(in the rows, 128 means zero)
A state moves one step at a time under one of 7 hidden systems, and each row is a state written as 22 numbers. Each run below is a few steps of one system.
path 1, j56 (9 x 22):
[[146 113 178 138 107 113 107 122 134 129 138  70 126  96 121 131 169 146
  109 126 115 118]
 [ 98 144 164 139 120 144 117 147 143 136 118 134  94 175  96 161 135 140
  114 162 121 157]
 [139 115  83 100 122 104 117 144 106 153  98 155 119 145 138 153 155 113
   97 150 128 100]
 [151 123 121 142 122  81 145 108 133  98 105 127  97  82 133 127 168 132
  125 121  93 146]
 [ 97 160 132 149 133 155 140 130 151 125 102 185 119 113 115 133  90 139
  120 131 107 149]
 [150 134 113 119 126 154 129 126 125 159 115 139 163 109 151 110 121 119
   95 115 120  67]
 [142 132 169 162 131 145 153 105 138 119 147  75 104 130 145 109 155 128
  133 107  93 116]
 [ 86 133 147 134 151 167 135 128 116 140 140 155 100 190 136 153 115 124
  140 144 127 132]
 [144  86  97 104 137 114 135 112  71 127 129 145 145 140 148 137 159 103
  129 123 140  96]]
path 2, j617 (9 x 22):
[[137  98 125 119 126  77 116 107 129 110 156  86 109 148 136 151 143 119
  166 136 143 152]
 [123 130 125 114 141  90 126 120 138  97 129 155 116 152 120 142 119 127
  163 138 140 191]
 [125 154 101  98 123 103 111 151 140 100 101 162 136 115 102 129  82 132
  128 125 132 148]
 [145 178 124 100 127 108 108 168 140 122 112 124 128  85 134 101 109 145
  105 109 113 120]
 [141 166 158 102 144 139 108 169 124 162 136 115 137 132 156  98 148 142
  106 124 130 114]
 [130 125 113 119 132 137 122 151 110 179 148 104 131 163 152 124 153 118
  122 153 152 108]
 [116 120  83 157 133 124 150 120 131 156 152 103 110 143 149 132 138 116
  159 151 146 140]
 [114 134 102 158 136 139 154 100 154 128 140 147 136 135 134 123  91 119
  166 129 139 157]
 [150 144 113 133 113 136 144 105 158 101 114 139 163 118 104 109  81 117
  136 108 126 124]]
path 3, j617:
[[174 121  92 140 147 166 174  77 135 153 162 110 188 142 182  74 112  89
  158  92 146  79]
 [173 100 110 163 116 143 185  92 106 106 162  75 194 134 108  67 160 101
  173 106 158 134]
 [132  81 159 138 124 124 124  90 104  89 182  89 195 112 103 113 114 130
  191 112 184 155]
 [169  73 143 105 109  61  95  80 143  97 137 127 185  92 110 143 132 129
  155 123 165 162]
 [149 121 156 117 102  65 100 139 148  99 111 131 150  88  76 125 160 155
  133 147 153 205]
 [110 145 175  93 112  97  54 173 154 132 121 135 138 107  95 150 109 170
  116 156 158 170]
 [137 157 131  91 112  79  64 164 185 170 102 132 105 121 139 159 125 147
   86 164 127 129]
 [120 189 126 130 127 123 117 182 177 176 115 113  76 159 138 126 150 146
  104 165 110 155]
 [ 95 180 113 124 141 164 120 163 159 173 140 120  91 195 150 139  81 124
  124 150 126 113]]
path 4, j76:
[[103 164 139 138 137 146 129  95 192 107 125 145  81 156 146 160  38 123
  136 112  86 117]
 [152 160  88 110 138 166 153 132 120 148 102 148 135 143 167 105 111 102
   86  97  92  43]
 [137 123 164 175 120 141 168  99 117 100 119  85  76 103 135 127 181 131
  108 104  56  97]
 [ 65 121 169 145 150 187 135 110  87  89 141 152 103 150 116 162  67 130
  141 106 111 103]
 [124 105 109 127 133 174 147 142  47 152 119 152 172  96 135 109 156 118
   97 115 137  62]
 [109  86 188 193 110 141 140 106 105 122 135 103 125  67  97 139 192 156
  124 139 120 153]
 [ 65 110 165 133 125 171  95 136 114 134 141 175 160 135  89 165  70 148
  138 153 173 144]
 [148 105 102 114 106 125 104 153 115 201 109 146 187  95 131 127 170 129
   84 164 170 105]
 [128 102 167 173 101  91 114 101 188 152 126 112 107 109 112 167 176 151
  129 177 126 186]]
path 5, j458:
[[100  92  83 102 147 116 128 111 100 137 113 210 116 177 148 185 111 103
  138 151 145 126]
 [149 139  58 105 134  90 142 119 134 114  70 214 130  86 148 132 107 112
  110 117 105 122]
 [118 185 122 137 110 135 113 158 190 155  82 179 132  75 110 119  89 157
   90 144 112 149]
 [105 136 169 150 111 169  90 137 156 187 128 113 136  80 146 148 101 156
   75 138 118  65]
 [157 121 122 140 107 114 121 134 144 177 133  52  96 128 160 135 184 123
   91 145 104  70]
 [111 141  89 152 125 145 160 140 139 161 145  83  77 223 129 140 148 103
  141 167 126 135]
 [107 126  55 133 145 168 181 117  83 108 141 138 122 184 134 123  84  86
  159 110 130  90]
 [157 169  66 115 118 129 170 155 102  79  96 140 160 104  89  64 106 112
  126  91 120 124]
 [110 165 165 128 102 174 115 186 119 121 114 133 181 105  51  91 110 160
  105 133 155 150]]
path 6, j56:
[[106 150 136  99 133 139 107 141 131  92 160 104 132 173 106 131  49 126
  162 115 152 128]
 [148 131 123  60 138  99  82 154 100 120 154  99 153 144 145 122 102 122
  139 113 161 102]
 [150 145 158  96 131  87 109 146 124  88 147  85 129 133 114 104 142 138
  155 114 138 170]
 [110 173 118  97 137 122 108 184 127 125 128 143 130 150 106 110 107 140
  142 142 155 176]
 [159 150  86  95 128  90 113 162 128 153 127 120 159 105 149  94 141 128
  125 134 158 133]
 [149 161 123 147 125 105 139 132 174 130 139  98 124 110 130  93 138 138
  152 131 126 178]
 [117 167  94 134 133 142 133 141 170 162 129 145 135 160 134 118  86 123
  142 148 146 146]
 [169 126  79 114 126 103 136 110 151 149 137 105 147 134 166 112 120 102
  137 121 136 100]
 [137 139 130 143 133 111 145  95 161  93 150  97 110 140 135 123 101 121
  169 109 114 150]]
path 7, j936 (9 x 22):
[[ 99 173 140 157 101 150 126 152 153  87 137  73 111  99  72 113  63 152
  131 110 108 131]
 [139 114 204 101 123 129  65 118 145 152 155  85 147 120 157 154 113 144
  104 117 130  72]
 [195 143 124  87 118 116 139 136 130 130  86 137 153 165 128 104 183 106
   86 122 111 105]
 [107 148 108 137 121 120 147 158 119 110 118 100  52 191 101 150 154 119
  133 154 105 152]
 [ 89  90 130 112 165 122 117 101  82 117 153 151  88 149 173 179 108 119
  154 122 127 106]
 [138 143 127 133 162 158 173 110  92 102 122 178 157 106 149  81 136 119
  144  86 118 133]
 [ 86 167 155 173 123 187 140 167 123 145 146 105 139 115  96  93 117 157
  132 141 145 153]
 [119 106 128 113 117 125  79 155 106 182 154  95 158  92 144 139 130 142
  111 148 168  87]
 [187 115  91 123 113  77 145 122 135 141 112 111 146 111 137 103 197 114
  120 136 131 141]]
path 8, j936 (9 x 22):
[[169  84 169  80 107  45  63 107 143  95 129 108 146 100 119 163 137 138
  128 125 142 135]
 [172 143 159  83 122  79 113 118 165  80  83 176 132 153 104 137 143 129
  120 127 111 182]
 [102 174 148  86 140 107  94 158 151  90 106 164  81 157 112 157  73 142
  127 129 105 160]
 [122 176 155  74 173 119  91 143 139 121 133 153 100 123 192 127  76 139
  124  93 102 105]
 [150 199 146 106 165 163 138 149 156 157 129 138 125 160 181  76 124 126
  120 105 109 122]
 [117 173 102 125 143 169 135 173 131 179 148  97 113 192 154 108 114 116
  126 144 136 103]
 [135 119  74 122 140 130 144 132  96 150 166  78 119 161 176 116 131 101
  149 120 142  81]
 [142 103 106 155 138 142 181  96 100 116 161  91 142 169 136 104 157  99
  172 117 140 133]
 [ 99  91 127 155 119 164 153 113  82 103 157 114 159 153  82 129 121 119
  165 132 167 137]]
path 9, j821:
[[120 135 129 124 162  76 139 156  94 112 146 146 109 124 130 101 202 144
  183 151 161 243]
 [ 56 126 126 118 146 144  96 148 119 153 147 191 144 164 112 165  70 145
  166 172 198 179]
 [131 121  53 102 143 103 105 155  98 178 171 112 183  80 175  96 108 125
  159 131 196 109]
 [132 185 108 159 141 101 145 151 182 148 142 119 126  88 143  72 139 150
  168 142 146 223]
 [121 163 122 119 129 156 112 128 203 176 137 156 160 202 125 133  60 119
  141 161 165 148]
 [181 128  56  91 124  78 118 125 148 146 160  63 146 151 169 111 111  96
  152 119 155  92]
 [142 168 124 130 155  76 146 110 181  96 137 118  68 140 165 119 120 125
  174 114  98 190]
 [125 145 130  83 159 153 129 108 137 104 129 189 141 212 142 140  54 101
  150 109 130 118]
 [156 133  97  80 142 109 133 149  66  80 164  64 145 135 140  84 113 109
  161  78 143  94]]
path 10, j458, 9 rows:
[[ 83 183 181 127 147 137 112 161 157 105 122 155  76 161 106 140  99 157
  137 143 110 199]
 [114 129 181  98 175 160  99 107  96 133 155 148 137 110 199 134  87 133
  128  80 112  63]
 [189 160 140 124 140  91 148 132 141 129 113  97 109  94 168  77 210 133
  113 108  86 143]
 [ 72 163 168 174 149 168 138 156 145 157 163 117  93 165 126 123 131 155
  161 162 141 194]
 [114  95 119 133 163 149 138  92  77 127 182 106 145 106 190 124  99 115
  166  86 137  69]
 [191 151  92 131 118  77 166 130 147  98 121  86 137 105 122  66 172 118
  151 111 123 170]
 [ 76 142 175 167 122 174 129 131 146 116 154 130 144 155  72 130  86 149
  164 149 162 187]
 [134  74 152 112 129 125 107  88  74  89 153 107 163  78 141 141 101 125
  137  82 132  64]
 [187 138 141 100 107  53 118 138 155  99 107  95 125 128 105 110 190 131
  124 133 121 178]]
path 11, j76:
[[110 166 122 122 163 159 135 164 119 186 133 136  80 194 182 127 154 120
  112 147 112 110]
 [ 98 127  77 179 139 131 163 129 112 158 153  85  59 118 173 135 146 122
  142 140 108 109]
 [ 99 120 103 180 138 156 164  85 134 122 168 109 125 101 152 123  69 121
  176 107 130 112]
 [145 137 121 155 110 184 156 111 132 124 133 107 195  98 103  80  88 121
  123  98 137  82]
 [149 117 193 139  83 146 112 124 127 104 121  73 156 105  73 129 135 140
   91 112 111  88]
 [116  88 197  97 114 139  86 117 102 109 127 134 131 173  97 184 130 130
  104 134 130 100]
 [123  77 112 108 131 125 127 123  72 147 107 175 129 170 126 166 188 108
  112 161 143 117]
 [105  91  88 167 125  93 153 113 107 126 110 167 103  99 118 153 179 128
  146 164 136 183]
 [102 144  93 144 133 113 128 124 153 127 116 191 144  71 123 125  80 143
  157 137 152 180]]
path 12, j479, 9 rows:
[[147 149 130 159 109 181 166  95 172 119 107 146 167 147  99 103  89 112
  120 114 112 111]
 [ 98  80 174 136 138 162 122 100  82 127 144 127 108 173 134 178 145 119
  122 131 119  85]
 [172  94  88 118  99  72 140 114 104  90 102 103 129  98 107 130 170 112
  115 117 112 109]
 [128 125 116 140 118 170 143 108 129 120 116 174 201 110  93 107  83 119
  128 118 154 121]
 [ 89  88 172 118 155 140 105 128  61 139 136 161 113 119 152 168 166 142
  116 137 131 115]
 [157 132  97 131  97  77 128 149 127 118  90 118 118  61 104 118 168 137
   95 135 110 135]
 [107 144 127 158 115 177 125 122 174 167 117 170 169 120 109 130  79 134
  117 151 150 132]
 [ 94 100 149 133 150 119 116 123 104 156 135 150  73 152 164 182 173 133
  125 160 118 132]
 [152 148  62 134 100  80 154 139 148  98  88 122 100 109  97 120 138 117
  118 132 102 146]]
path 13, j479, 9 rows:
[[138  75 140 155 115 116 132 131  80 152 172  45 132 144 117 127 225 127
  143 156 159 134]
 [130 104  44 153  99  99 144 127 119 123 155  89 175  88  90 103 108 118
  177 143 189 159]
 [ 76 114 125 128 177 132 119 115  93 129 172 185 150  96 166 129  88 142
  190 123 178 173]
 [108 154 167 113 165  81 111 164  91  90 129 140  78  58 151 113 168 167
  137 109 105 185]
 [129 197 172 138 100 125  98 164 204 127 115 106 136  73  93 100  86 173
  107 129 116 160]
 [115 137 202 135 128 145  81 121 201 191 151 114 118 185 150 167 120 144
  122 171 141 145]
 [155 118  98 121 116  73 140 132 148 132 129  85  80 211 121 148 190 105
  144 168 131 170]
 [126 156  41 108 121 125 156 142 137  93 132 126 139 193  93 109  56  94
  173 130 158 145]
 [106 141 131  64 191 137 111 133  75 104 157 162 114 169 189 132  71 113
  163  85 134  98]]
path 14, j821 (9 x 22):
[[100  69 169 158  99 163 147  70  96  41 125 148 166 121  42 161  85 122
  151 106 132 129]
 [133  86 211 117 120 136  81 106  90 110 155 102 190  34 130 127 110 157
  116  84 142  79]
 [165 131 223 114 123 117 100 149 127 140 101 143 168  74 113 100 217 168
   85 131 131 169]
 [118 110 160 105  88 109  77 169 133 157  91 151 136 154  63 178 169 149
   80 196 155 159]
 [107  96  69 108 105  62  76 157 117 175 112 131  91  91 139 193 139 137
   96 177 139  97]
 [111 150  48 147 133  87 143 139 142 148  83 190  79  52 156 140 127 134
  109 144  97 142]
 [111 180  61 152 111 167 163 145 156 128  83 180 133 108  94 107  60 122
  106 126 110 115]
 [142 179 106 146  99 171 140 148 160 136 133  59 141 113 116  85  73 127
  104 101 110  62]
 [165 174 177 150 124 155 147 121 185 144 136  59  97 159 154  98 152 128
  106 110  78 103]]

Name the system that made each run.
path 15:
[[131 152 148 136 135 169 165 151  79 112  89 161 129 101 115  93 175 134
   85 107  89 108]
 [ 82 142 157 168 128 162 128 170 102 167 133 109  84 116 124 136 178 157
  103 162 118 134]]
  j936
path 16 (2 x 22):
[[123 108 184 141 125 132 112 120  99 121 139  93 103  98 136 147 161 143
  108 116 100  94]
 [ 88 102 172 137 148 170 127 113  93 128 150 148 126 167 130 159 128 129
  144 137 140 124]]
  j76
path 17 (2 x 22):
[[125 120 122  91 136  56  89 124 135  92 142 123 102 127 138 158  94 132
  162 126 140 161]
 [167 152 102  82 160 109 136 131 131 131 129 161 159 158 165  92 124 108
  150 113 147 149]]
  j76
path 18:
[[106 180 147 150 127 181 128 174 120 136 172  47 132 111 119  77  92 150
  132 106 131 101]
 [136 111 162 140 138 122 102 104 152 170 190  51 129 109 191 130 125 138
  147 122 140  93]]
  j479
path 19:
[[142 108 112 142  93 119 134  82 156  92 132  85 124 136 107 154  73 108
  132 109 110  83]
 [155 148 132 106  99 112 129 129 155  78 108  92 114 167  86 135  99 116
  114 111  99 112]]
  j458
path 20, 2 rows:
[[101 156 224 169 105 194 144 140 149 110  95 142 114 154  54 135 148 157
   88 140  91 153]
 [ 88 120 143  88 120 136  65 181  76 152 106 149 103 105 127 184 118 150
   60 144 119  58]]
  j936
path 21 (2 x 22):
[[173 186  86  80 151  94 151 163 130 115  91 162 121 149 150  80 160 114
  120 113 111 158]
 [129 182 129 118 149  84 131 157 134  89 125 103  58 107 151 107 138 142
  141 104  85 162]]
  j76
path 22, 2 rows:
[[ 91 107 161 146 101 194 118 120 137 147 108 190 189 145  60 157  89 136
  106 162 165 132]
 [148  93 102 137  79 127 115 142  95 148 127  51 147  99  98 135 154 119
   81 132 130  39]]
  j56
path 23 (2 x 22):
[[200  97 130 119  80 100 118 126 144 161 103  96 199 102  94 108 203 124
   85 147 154 114]
 [100 113 179 170 109 123 103 158 126 156 177  50 127 111  93 128 177 168
  149 172 170 183]]
  j617
path 24, 2 rows:
[[131 131 167 143 127 107 120  96 175 101 149 103 126 111 124 132 102 143
  165 118 126 170]
 [156 138 169  92 118 112 104 117 163 102 110 147 154 160 104 136 105 128
  121 123 128 145]]
  j617
path 25 (2 x 22):
[[129 120  83 120 110  78 121 128 127 112 109 106  67 121 129 166 126 118
  113 132  97 101]
 [155 151 102 129 125 135 151  94 174 119 103 166 152 134 132 115  84 107
  127 110 113 118]]
  j479
path 26 (2 x 22):
[[ 71  94 151 166 128 101  99 104 164 156 147 157  93 127 125 197 125 151
  160 189 155 201]
 [119 137 101 120 124  48 124 130 158  89 101 161  69 141 108 164 139 132
  154 159 121 222]]
  j479
path 27 (2 x 22):
[[ 81  94 109 140 119 127 107 135  79 118 133 143 132  61 112 159  99 144
  127 131 144 107]
 [138 100 164 136 133 142 120 101 128 154 135 159 190  78 140 120 147 142
  127 128 157 138]]
  j76
path 28:
[[147 122 167 185 139 164 182  90 118 138 145  74 102 130 166 102 205 121
  123 107  79 102]
 [ 96 155  99 157 141 122 158 161 102 108 171  53  58 154 131 107 140 128
  177 131 126 164]]
  j458
